In the data rows, zero lies at 4.5, halfway between 4 and 5.
Here are some points, one per row:
[6 7 5 6 7 8 7 2 5 3 7 3 6 5 4 3 4 4 1 4 3 4 5 3 4 2 4 6 3 9 6 4 2 6 3 4 5
 5 5 3 4 6 7 5 4 6 6 3 3 7]
[4 4 5 2 0 4 5 2 1 5 6 5 4 6 2 4 7 3 5 6 7 6 4 2 4 3 7 4 7 6 1 5 6 7 3 6 1
 3 5 5 3 6 4 3 6 5 7 5 6 1]
[4 4 3 4 2 7 6 4 4 1 7 3 5 3 5 6 3 5 5 4 4 2 4 5 3 6 7 3 5 2 5 5 3 3 7 6 3
 6 3 5 3 5 8 6 5 3 3 3 5 3]
[5 2 4 9 5 5 3 3 9 3 4 7 1 4 8 6 3 9 3 5 7 4 5 6 4 5 3 6 5 4 9 4 6 4 1 6 5
 8 1 4 8 5 5 6 5 6 2 6 5 5]
[6 4 6 6 9 4 9 5 5 4 2 8 0 2 8 4 2 7 5 4 6 4 6 4 4 6 3 7 3 2 6 5 5 2 3 6 5
 3 3 5 7 4 3 6 4 4 3 5 5 7]
[6 5 4 6 7 5 5 8 5 4 5 5 8 3 6 5 4 3 4 2 3 3 7 7 3 9 5 6 6 2 4 3 0 5 8 5 7
 0 5 7 4 2 4 4 2 3 2 3 4 4]
[4 7 4 6 3 4 5 5 1 4 2 4 4 3 8 7 6 3 7 2 4 4 3 8 4 7 5 2 6 2 2 7 4 3 6 5 5
 3 2 6 5 5 3 7 4 3 6 5 5 3]
[6 4 5 4 4 3 3 4 6 2 6 2 4 3 5 6 4 7 6 6 6 6 5 4 7 7 3 5 2 2 4 3 7 7 7 4 4
 3 4 5 4 7 8 9 5 6 5 0 5 5]
[4 4 4 3 2 4 3 2 4 5 6 6 3 2 4 4 3 6 6 5 4 6 5 5 5 5 2 4 3 3 3 6 5 5 6 3 4
 3 4 4 5 6 6 9 5 6 4 4 5 8]
[5 3 4 4 6 2 8 5 7 5 4 4 5 7 4 4 4 3 3 3 7 6 7 3 5 4 3 3 4 4 5 4 5 4 4 5 3
 6 6 5 5 0 4 3 5 4 2 6 2 3]
[5 6 3 1 2 5 4 4 1 4 7 4 5 3 0 4 5 3 4 3 2 4 5 5 3 7 8 2 7 9 2 3 5 7 6 3 6
 6 6 4 3 6 4 3 1 5 3 4 6 0]
[5 6 2 4 6 6 3 4 4 2 3 3 7 6 6 5 2 7 5 6 0 5 4 2 5 2 6 5 4 6 6 3 4 6 4 5 2
 2 5 1 4 6 5 4 2 5 6 3 5 7]
[6 4 4 6 6 7 7 4 7 4 7 6 2 6 2 2 3 3 0 2 6 6 5 2 2 5 2 8 5 6 4 4 3 3 4 3 3
 8 7 2 5 4 4 2 6 4 4 5 4 5]
[2 6 4 4 5 3 3 6 3 4 4 4 4 5 7 5 2 4 7 5 3 0 4 5 6 3 8 4 6 5 2 5 5 4 6 5 4
 0 4 3 5 7 6 5 3 4 8 6 5 3]
[4 7 3 5 8 7 4 2 4 3 2 5 5 5 5 4 4 5 3 4 2 4 4 6 6 3 5 7 5 7 7 5 1 4 5 5 3
 4 2 4 2 7 6 5 5 4 6 3 4 8]
[4 4 7 7 6 4 8 5 5 3 3 9 0 5 7 7 4 9 4 3 8 6 4 3 7 4 5 6 3 3 8 9 2 3 1 6 2
 4 3 5 8 4 6 5 4 5 2 6 5 7]
[5 4 3 7 7 3 4 6 6 3 0 5 3 4 8 7 4 6 1 3 5 6 4 3 6 6 1 8 4 3 6 4 4 4 1 5 6
 0 4 5 4 4 3 3 2 4 2 5 5 5]
[4 1 5 4 3 4 1 2 6 4 4 3 3 4 4 4 4 6 4 5 4 6 4 5 8 3 6 5 2 6 4 5 5 5 5 6 4
 4 4 4 5 5 5 5 5 5 4 3 2 7]
[3 8 2 4 4 4 6 8 5 4 6 3 6 3 4 5 5 1 4 5 3 5 5 6 2 5 8 4 7 8 4 2 2 6 5 2 5
 4 5 6 5 5 5 7 4 6 4 3 5 3]
[3 0 4 5 5 8 4 2 5 4 6 4 4 7 3 5 1 7 4 6 7 5 5 3 6 0 6 3 2 5 8 7 5 6 2 5 4
 8 5 4 7 6 4 6 5 5 7 8 5 7]
[4 4 6 5 7 4 6 6 5 6 5 4 6 6 5 5 7 5 1 5 4 4 4 6 3 3 3 3 5 5 3 6 7 4 4 5 4
 2 3 6 4 5 3 2 3 3 3 7 3 4]
[4 6 5 4 2 6 4 3 3 3 7 3 8 6 2 2 7 3 6 4 3 6 5 3 2 3 8 3 8 6 2 1 5 5 7 1 2
 7 7 4 3 4 4 3 3 5 6 4 4 2]
[6 6 6 6 9 6 5 8 4 5 3 6 4 4 8 6 3 4 4 3 4 3 5 6 6 8 3 5 3 2 7 4 3 3 4 2 7
 0 5 6 4 5 4 3 1 5 1 4 4 6]
[3 5 4 5 4 6 2 6 8 7 2 4 2 4 5 6 5 8 4 5 3 4 4 5 5 4 2 2 7 6 7 5 6 6 5 6 6
 3 5 5 3 5 2 2 6 5 7 5 1 6]
[7 4 3 5 8 4 6 9 5 4 3 5 6 3 9 4 3 2 2 2 4 5 7 6 4 6 4 6 5 1 2 5 1 8 5 3 6
 0 8 6 4 3 4 3 2 4 2 5 6 6]
[4 7 5 7 5 5 3 4 2 3 1 2 6 5 4 5 6 7 8 6 3 5 5 5 5 2 5 5 5 7 4 5 5 5 4 5 6
 1 2 3 1 8 4 5 4 4 7 6 5 4]
[4 7 6 4 6 6 6 4 5 3 5 4 4 6 1 2 3 5 2 5 3 8 4 4 5 3 4 9 3 5 5 2 1 4 5 2 3
 4 3 2 6 6 5 3 6 3 5 4 5 9]
[5 6 5 4 5 6 3 6 4 5 5 2 9 1 3 3 8 0 2 4 2 5 6 5 1 4 7 3 5 7 4 2 2 5 7 2 7
 3 4 5 2 3 7 3 3 6 5 2 4 4]
[4 4 6 5 4 0 2 6 4 6 6 3 4 4 5 4 5 3 6 3 5 3 4 7 5 5 6 2 3 1 3 6 6 4 5 3 5
 4 3 6 5 4 4 7 6 4 5 7 5 1]
[6 2 5 6 3 6 6 4 6 5 4 4 2 7 7 4 2 6 2 6 6 3 3 6 7 0 4 6 2 3 7 5 7 4 2 5 4
 9 4 4 8 6 7 3 4 6 5 6 5 7]
[5 2 3 5 9 7 5 4 4 5 7 7 5 6 3 4 4 4 1 6 4 7 6 3 0 3 4 6 6 6 3 2 5 8 3 2 6
 6 8 4 5 4 3 0 4 3 3 4 4 5]
[4 5 7 5 5 5 5 2 6 6 2 5 3 6 6 6 4 5 2 6 2 6 4 4 7 3 3 3 6 5 6 4 6 5 6 4 5
 4 7 5 4 2 2 4 6 3 6 5 3 6]
[4 3 4 5 3 0 4 8 4 6 4 5 4 3 4 4 3 4 3 3 5 3 6 7 5 7 7 3 6 5 2 6 4 3 4 2 6
 6 5 6 7 2 4 3 5 3 5 6 5 3]
[3 3 7 4 5 5 3 6 6 6 4 4 4 6 2 5 5 7 2 6 4 5 4 4 7 2 3 5 5 3 3 4 5 3 9 7 4
 4 3 5 5 6 5 2 7 2 4 2 5 6]
[6 3 4 3 3 4 1 1 4 5 5 3 5 3 6 4 5 2 5 5 7 3 5 7 2 6 4 1 3 4 5 4 5 2 5 6 2
 3 1 3 5 3 7 8 2 6 7 0 4 5]
[3 4 5 4 3 2 6 4 2 3 5 4 8 7 8 3 4 3 4 5 4 4 5 3 4 5 5 3 3 4 3 5 3 5 4 4 3
 6 3 4 3 5 5 5 5 4 5 4 7 3]
[5 5 4 3 3 1 5 6 5 4 6 5 6 2 4 6 5 5 3 3 7 3 6 4 4 5 6 2 7 4 3 6 6 2 3 3 4
 6 8 7 6 2 3 2 5 5 5 6 3 5]
[6 3 6 3 6 5 5 5 6 4 9 4 4 5 4 3 4 3 2 4 4 5 6 1 4 1 3 7 7 5 7 3 2 7 3 3 7
 4 6 4 5 4 5 1 6 5 4 3 4 4]
[4 5 6 5 4 6 5 4 8 4 4 5 4 7 4 5 4 4 5 6 3 5 6 4 4 1 5 5 6 6 4 3 5 3 2 5 8
 5 7 3 3 3 4 4 5 2 3 6 6 5]
[1 3 4 3 0 4 7 1 1 1 5 2 4 6 4 5 7 8 8 7 5 3 4 4 5 6 5 3 4 5 3 8 7 4 3 5 0
 4 2 2 5 4 3 4 7 6 6 4 3 4]
[5 4 5 4 4 4 5 3 4 5 9 5 4 3 3 4 5 2 3 1 4 5 3 4 3 4 6 6 3 3 3 4 6 3 2 2 6
 8 7 3 6 4 3 2 5 3 2 6 5 4]
[4 3 5 2 3 3 4 4 6 6 7 4 4 3 5 6 6 6 5 5 3 4 4 5 7 3 1 4 5 4 7 4 5 5 7 4 3
 4 3 3 4 5 7 6 5 4 6 4 3 7]
[3 5 5 4 2 2 2 4 3 5 6 3 5 2 5 3 6 7 7 2 5 4 4 4 4 6 5 3 6 1 6 5 5 4 4 4 3
 6 2 4 6 4 6 6 2 4 5 4 4 4]
[4 6 5 5 9 5 6 6 3 3 5 5 7 3 7 6 5 2 2 1 1 5 7 5 3 7 5 6 4 4 4 4 2 5 6 3 8
 3 6 6 1 6 5 2 4 6 5 4 9 3]
[4 5 4 4 4 5 5 5 4 3 0 6 5 4 5 5 4 1 6 5 3 3 4 9 8 5 8 5 5 4 4 7 3 3 5 6 5
 2 4 4 5 5 4 7 4 7 5 5 5 1]
[2 3 3 4 5 1 6 5 4 4 3 5 5 4 5 3 6 3 4 3 5 5 5 5 5 6 5 4 6 4 4 7 9 6 3 5 6
 6 6 6 3 1 3 4 5 5 5 7 4 2]
[4 3 5 5 3 4 6 5 3 4 6 5 6 4 2 5 6 3 7 3 6 2 6 6 2 6 5 7 4 6 3 7 2 3 5 6 4
 8 2 3 4 6 6 5 3 4 5 3 8 3]
[5 6 4 2 0 6 4 3 0 4 6 5 5 4 1 4 6 4 5 6 7 8 4 3 3 6 8 5 6 5 3 6 6 5 4 4 4
 6 6 4 3 5 6 3 6 6 8 3 4 3]
[5 4 6 3 5 4 5 2 6 6 5 4 5 5 3 5 6 6 4 4 4 6 5 5 6 3 5 5 7 4 5 3 5 6 8 5 5
 4 5 5 4 5 4 2 6 3 6 3 3 8]
[5 5 7 5 5 2 4 3 6 1 4 3 4 3 5 4 4 4 6 5 5 7 4 5 6 7 3 6 2 7 6 4 4 5 6 8 5
 5 4 6 5 1 4 6 5 5 6 2 5 7]
These points spread out most along one direction. Take the direction at right angles to it along which they spread out most. Then take the direction at right angles to both along which they spread out most. Go by this last direction. How far along it is each point below, from 0 to 99? 50 is the average, and the first point above lies past it. One standard deviation of the points above along it is 16.
[4 4 4 3 2 4 3 2 4 5 6 6 3 2 4 4 3 6 6 5 4 6 5 5 5 5 2 4 3 3 3 6 5 5 6 3 4
 3 4 4 5 6 6 9 5 6 4 4 5 8] 41
[4 6 5 5 9 5 6 6 3 3 5 5 7 3 7 6 5 2 2 1 1 5 7 5 3 7 5 6 4 4 4 4 2 5 6 3 8
 3 6 6 1 6 5 2 4 6 5 4 9 3] 47
[4 7 5 7 5 5 3 4 2 3 1 2 6 5 4 5 6 7 8 6 3 5 5 5 5 2 5 5 5 7 4 5 5 5 4 5 6
 1 2 3 1 8 4 5 4 4 7 6 5 4] 42
[6 3 4 3 3 4 1 1 4 5 5 3 5 3 6 4 5 2 5 5 7 3 5 7 2 6 4 1 3 4 5 4 5 2 5 6 2
 3 1 3 5 3 7 8 2 6 7 0 4 5] 30
[7 4 3 5 8 4 6 9 5 4 3 5 6 3 9 4 3 2 2 2 4 5 7 6 4 6 4 6 5 1 2 5 1 8 5 3 6
 0 8 6 4 3 4 3 2 4 2 5 6 6] 40
[3 8 2 4 4 4 6 8 5 4 6 3 6 3 4 5 5 1 4 5 3 5 5 6 2 5 8 4 7 8 4 2 2 6 5 2 5
 4 5 6 5 5 5 7 4 6 4 3 5 3] 49
[4 3 5 2 3 3 4 4 6 6 7 4 4 3 5 6 6 6 5 5 3 4 4 5 7 3 1 4 5 4 7 4 5 5 7 4 3
 4 3 3 4 5 7 6 5 4 6 4 3 7] 48
[4 4 5 2 0 4 5 2 1 5 6 5 4 6 2 4 7 3 5 6 7 6 4 2 4 3 7 4 7 6 1 5 6 7 3 6 1
 3 5 5 3 6 4 3 6 5 7 5 6 1] 59
[5 2 3 5 9 7 5 4 4 5 7 7 5 6 3 4 4 4 1 6 4 7 6 3 0 3 4 6 6 6 3 2 5 8 3 2 6
 6 8 4 5 4 3 0 4 3 3 4 4 5] 88
[6 5 4 6 7 5 5 8 5 4 5 5 8 3 6 5 4 3 4 2 3 3 7 7 3 9 5 6 6 2 4 3 0 5 8 5 7
 0 5 7 4 2 4 4 2 3 2 3 4 4] 32
[4 7 3 5 8 7 4 2 4 3 2 5 5 5 5 4 4 5 3 4 2 4 4 6 6 3 5 7 5 7 7 5 1 4 5 5 3
 4 2 4 2 7 6 5 5 4 6 3 4 8] 55
[6 7 5 6 7 8 7 2 5 3 7 3 6 5 4 3 4 4 1 4 3 4 5 3 4 2 4 6 3 9 6 4 2 6 3 4 5
 5 5 3 4 6 7 5 4 6 6 3 3 7] 76
